One turn moves each row of this set onto another row. After a few examples, where does it send each row asked below?
Pekub: [ -4  -1  -6   4  -5  -1  -5  -6   7   0  -4  -2  12   2   2  10   8  -6
   3   4  -1  -7  -5  14 -10   5   0 -17   3   4 -10 -17  10  -1 -14   7
   5   1   4   8   0   7  -1  -1  20  13  -5   0   4   4   5  12  15]
fid: [  6   1   6   3 -13  -1   4  -1  -9  -6 -11  -4 -10  -6 -12   1 -14 -11
  -5  14  -7  -3  -1  -8   3  -5  -2  13 -11  -4  10  16   3   5  -8  -7
  -1  -5   6 -11   0  -9  -6   1 -16 -10   2   0   1  10  -7  -3  -3]
Netu: [ -7  -6  -7   3   1   5   2  -6  -1  -5  10   4  11 -22  -1 -10  13   7
   4   0 -11   2  -3   7   6   9   2  -1  -1   9 -18  -1   7   9  16  -3
  -1  -3 -15  -8  10   2  10   5   1   1  -3   0  -2   0  -8  12  10]
kageb: [ -4   5 -14  17   8  -2  -8  -5  -5  11  -5  -5   5   5  -4   7  -2 -10
  10   7   9  -3  -4   6  -8   4  -7  -6  -1   5 -16 -13   6  -2 -12   8
   0   7   6   6  -5  -2   6  -2  15  10  -8   6   0   2   9   2  12]
sebos: [  2   4   0   4   9  -1  -6  -4  -7   1 -11 -11   9   5  -9   6   9  -1
   1   5  12  -3 -13   6 -14  11   1 -11   3   0  -8 -19  -1   5 -10   1
   0   1   6   6  -8  11   3  -6   9   7  -8   2   2  12   9  -2  16]
kipon: [ -4  -1  -7   2   8  -1   4  -4  -4  -1   8   4  -1  14  -3   2   7  22
  -3 -10   3  -6   7  -6  -1 -18   6 -17   3  11   6   6   6 -10   0  -3
   0   0  -9   3   5  -6  -4  12  13  -1  -4   1   4  13  -2   7  -4]
nas: [  2  -3  -3   8   1   2 -11   1  -3   6  -2  -1  12  10  -3  14   7  -5
   7   1   4  -5 -15  12  -8   0  -2  -7   6   5 -11 -18   8  -3 -16   4
   1   7   9   2 -11   2  -6   1  16   2 -13   7   1   5   6  -2   8]
dozal: [  1  -1  -3  13 -11   8   9   2  11   8  -3   9   3  -4   6   1  -9   1
  -3   1  -5  -3  -1   3 -11   3  10  -7   9  -4 -21 -10 -14  -4  15   1
  -2   8  -4 -13   2  12  19   4   3   8  -1   3  -9  -7   8  -4   0]
Kot: [  9   4  13 -12 -11  -2  -1   3  -4  -5  -7 -15  -5   5  -3  -3  -1 -10
 -12   8   7  -5  -7  -1   5   1   8   3 -10  -4  -1  -4  -6  -2   4  10
   6   9  15  -3   3 -12 -11   1 -11 -10   5  -6  -2  15  -4 -11 -13]
foper: [  3   8   4 -14 -17  11   5   1 -10  -3 -12  -8  -8  -5  -9   1  -5 -11
 -13   6  -2  -2  -3  -3   0   2  -3  10 -14  -2   1   0 -12  -2   3  -8
   4   3  11 -12   1 -12 -12   3  -8 -15   2   1  -3  12  -4  -7  -7]
dar: [  4   1  -6  16  -5  -4   6  -4  11   2  -3   4   0  -3  19   0 -15   0
   8   2  -7   0   4  10 -10  -5  -2   2  -7   0 -14 -13  -9   0  16   0
   1   4  -7  -8   2  12  16   4  -2   8   0  -2  -1 -12   6  -4   1]
pese: [ -6 -13  -7  -1  12   5  -1  -1   5   1  14   3  10 -14  -2  -4  21   8
   5  -3  -9   7   6  -5   7   6   5   4   5   8 -15   2   5   7   8 -10
   0  -1 -12  -4   8  -1   5   8   3  -8  -5  -1  -3  -7  -7  -3   2]
Pog: [  2  -9  -2  11 -11   3   4  -1   2   8  -7   3   1  -2  14  -1 -15   2
   5   2  -5   2  -5  10  -9  11  13  -6  -3   4 -11 -13  -5  -7  15   2
   7   0 -11  -5  -2  15  16   8   6  13   4  -4  -2  -3  -1   9   2]
Pame: [  0   2  -5  11   3   3  -9   1   0   8  -9  -2  14   1   0  14   4  -1
   2   4   3  -6  -3  10  -6   6   0 -11  11  -2  -9 -19  -4   1 -12   7
  -2  -3   1  13   0  12   5  -8  13   0  -6   2   4  -1  15   1   8]
podeg: [ 10  -7   6  12 -11   1   0   2   0   6  -8   5  -1  -1  14   3 -17   8
   7  -1  -8   0  -7   7  -8  -5   8   4   0  -1 -12 -10 -13  -8  17  -6
  -1   5  -6 -11  -8  16  15   6   1   3  -8  -3  -4  -3   6   1  -1]
kis: [ -1  -1 -10  -5   8  -4  10 -11   3  -3  10   8   4  -2  -4   3   6  15
  -6  -7  -2  -7  12  -6  -4 -13   3 -16  10   6  -1   7   4  -7  -2  -6
  -7  -6  -4   2   7  -9   1  10  21   6   1   5   3   4  14   5   3]
sor: [ -6  -1  -8   1   7  -7  12 -10   1  -5   9  -1  -4   3   0  -1   7  20
   4  -1  -5  -8   9  -6  -2  -4  10 -13  -2  12   5   5  17  -5   4   1
   3  -1 -14   4   5  -3   3   5  16   9  -3  -2   5   9   1  13   9]
rarum: [  3   0  11  -7 -11 -12   1   3  -3  -7  -7  -5  -5  -2  -4   1  -9  -4
 -12   7  -4  -6  -3   1  12  -9  -8  -2  -2  -5   3  12   2   2  -8   8
  -1  -6  20   0  11 -14  -3  -2 -19  -7   1  -2  -3   9 -10  -3  -8]
Zon: [ -3 -11 -10   1   4   1   5   1   0  -3  11  -3  14 -19  -9 -10  14   8
   6   0  -3   7  -1  -5   1   4   9   6   4   2 -16  11   6   4  14  -2
 -14   4 -14 -10   2   0  11   6   0   7   6  -1  -1  -4   1  -7   2]
tulo: [-12   1  -7   1  10  -2   5 -12 -11   1  10   5  -4   3  -5   2   7  10
   1  -4   3  -3  20  -8  -1 -14   5 -18   4   7  -6  -1   4  -8  -2   1
   3  -2  -5   4   3  -9   3  11  16   2   5   4  -1  11   3  14  -3]
fonub: [  1  -1   2   4  -2   9   4  -2   8   0 -11   2   5   1  10   7 -18   6
   2  -5  -1  -4  -3   3 -17   4   2  -3  -3  -2  -6  -8 -18   1  13 -10
   7   0  -8 -11   4  17  16  13  -9   6  -2  -4   2  -6   2  -4   8]
vuvo: [ -7 -15   4  -2  10  -1  -9  -1   2  -4   9   3  24 -13  -4  -9  13  12
   2   5  -3   4  -2  -1  -1   6   2   3  -3   7  -7   7  10   9  11  -6
   2  -7 -10 -10   1   1   3  12 -10  -5   4  -3  -5  -8 -12  -7   9]
sar: [  7   7   8  -9 -11  -9   5   0  -7  -3  -6 -17  -6   5   2  -6  -2 -12
 -16   0   3  -3  -8  -1   6   0   5   3  -6  -2   0  -1  -2  -8   0  12
   5  -2  16   2   4 -12 -10   1 -13  -7   3  -1  -3  16  -6 -12 -13]
Nuro: [  3  11   7   3 -14  -2   2   2 -11 -14 -10  -6  -3  -4 -11   0 -10  -6
  -1   9  -8   4   0  -9   1  -2  -5   8 -10  -3  10  16   3  -1  -8  -9
   0  -3  12 -10   3  -9 -10   1 -16  -9   5  -1  -2  12  -8  -1  -8]
Retil: [  5   6  11  -2  -9 -11  -2   3  -4 -14  -9  -4  -5   1  -2   0 -10  -8
  -5   6  -2  -4  -6  -1   8  -5  -6  -1  -1  -1   5  10   1   4  -7   0
  -1  -5  24   2  12 -14  -9   3 -17  -6   1  -2  -5  12  -6   0 -11]
povun: [ 13   7  16  -6  -6  -9   0   1   1 -11  -5  -6  -4  -1  -4   2 -12  -3
 -10  11  -4  -7  -6   1   8  -8  -4  -3   0  -3   7   6  -1   5  -7   4
   0   1  20   0  12 -16  -3   1 -15 -13  -1  -8  -6   9  -6  -6  -7]
Pusab: [  1 -10  -2   5   3   4 -11   0  -5  -6   9   0  19 -21  -3  -9  20  12
   3  -3  -3   2  -4   4   5  -5   1   6   0   1 -12   8   1   6  15  -3
 -14  -2 -15  -7   8   1   5   5  -4  -6  -4  -6   2   2 -10   2   4]
val: [  4  13   8  -6 -19   6   3  -1  -9 -12  -8  -9  -6   2  -4  -3  -3 -12
 -14   3  -9   2   1  -7  -2   2  -4  13 -14   0  -1   0  -7  -4   1  -2
   4   3  10 -15   3  -7 -14   0 -12 -13   2   5  -1  13  -5  -6  -5]
sapoz: [  3  -2  -4  14   2  -4  -5   1   2   8  -1   1  16   7  -8   4   1  -6
  -2  11   9  -7  -6   5 -12   7   8 -12  10   3  -8 -11   5  -5 -12  14
  -5   1   2   5  -8  -1   3  -1  20  10   0   6   4   0  13  -4  11]
Lir: [  7   7  13  -6 -12  -5  -1   2  -7 -11  -9 -11  -6   9   6  -6  -5 -13
 -13   4   4  -3  -7  -2   3   4   1   9  -6   2  -1  -3  -4  -1   4  10
   2   2  18   0   7 -12 -13   2 -15  -6   2   1  -2  15  -4  -6  -9]
sok: [  1  -4  -4  15  -1   7   5   6   8  11  -4  -1   3   0  15   3 -10   7
   6  -2  -2   1  -1   1  -5   8  13  -1   6  -2 -10 -10 -15  -5  16  -1
   2   0 -16  -1   4  16  15   8  -2  -2   2  -3  -1  -9  -2  -5   3]
Nizud: [ -1  -7  -6  -1  16  -6   4  -7  -5   3   5   3  -2   7  -3   5   5  20
   0  -2  -3   0  15 -10   0  -6   7  -9   5  10   5  -1   9  -5  -5  -3
   2  -4  -7  11  -1   0   2  -2  21   1  -5  -2   3   4  15   5  -3]
Nepuz: [  6  11   2  -6 -16   8   6  -8  -8  -4  -7 -10 -10  -3  -5  -2  -2 -21
 -14   3  -7  -3  -6  -3  -1   1   3  12 -11  -3   0  -1  -8  -1  -3  -7
   7  -1   9 -11   2  -8 -13   4 -10 -13  -2   7  -2  14  -3  -9  -6]
vemun: [ -5 -10   0   6   4  -4  -2  -4  -2  -9  15   2  16 -20   3 -11  19   2
   8   2  -5   6  10   2   1  -6   6   2  -4   1 -15  -4   5   7  12   3
  -7  -2 -16  -5   4   1   5   7  -3  -3  13  -3   3  -4  -7  -2   0]
Manu: [ -3   0   4  -9  13 -10   6  -9  -7  -2   4   5  -6  11  -5  -2   9  25
  -9  -1  -3  -4  11  -7  -4  -7   3 -22   5  10   2  -1   5  -4   4  -9
   7  -8   1   3  -1  -1  -1   4  10   0  -3   2 -13  10   6   5   0]
zoruz: [  8   6   6  -4  -9  -2   4   3 -11  -7  -9  -4  -6  -7 -15   0 -17  -4
  -2  14  -5   0  -6  -5   1  -2  -7  10 -10  -1  12  11   2   2  -7  -8
  -2  -3   8  -5   0 -17  -6   2 -12 -15   2  -4  -2   8  -7  -8   0]

kageb moves to tulo
foper moves to Kot
kipon moves to Pusab
Where do these go?
Retil moves to Nuro
dozal moves to sapoz
Pame moves to Nizud
sor moves to Netu
sebos moves to Manu
rarum moves to fid

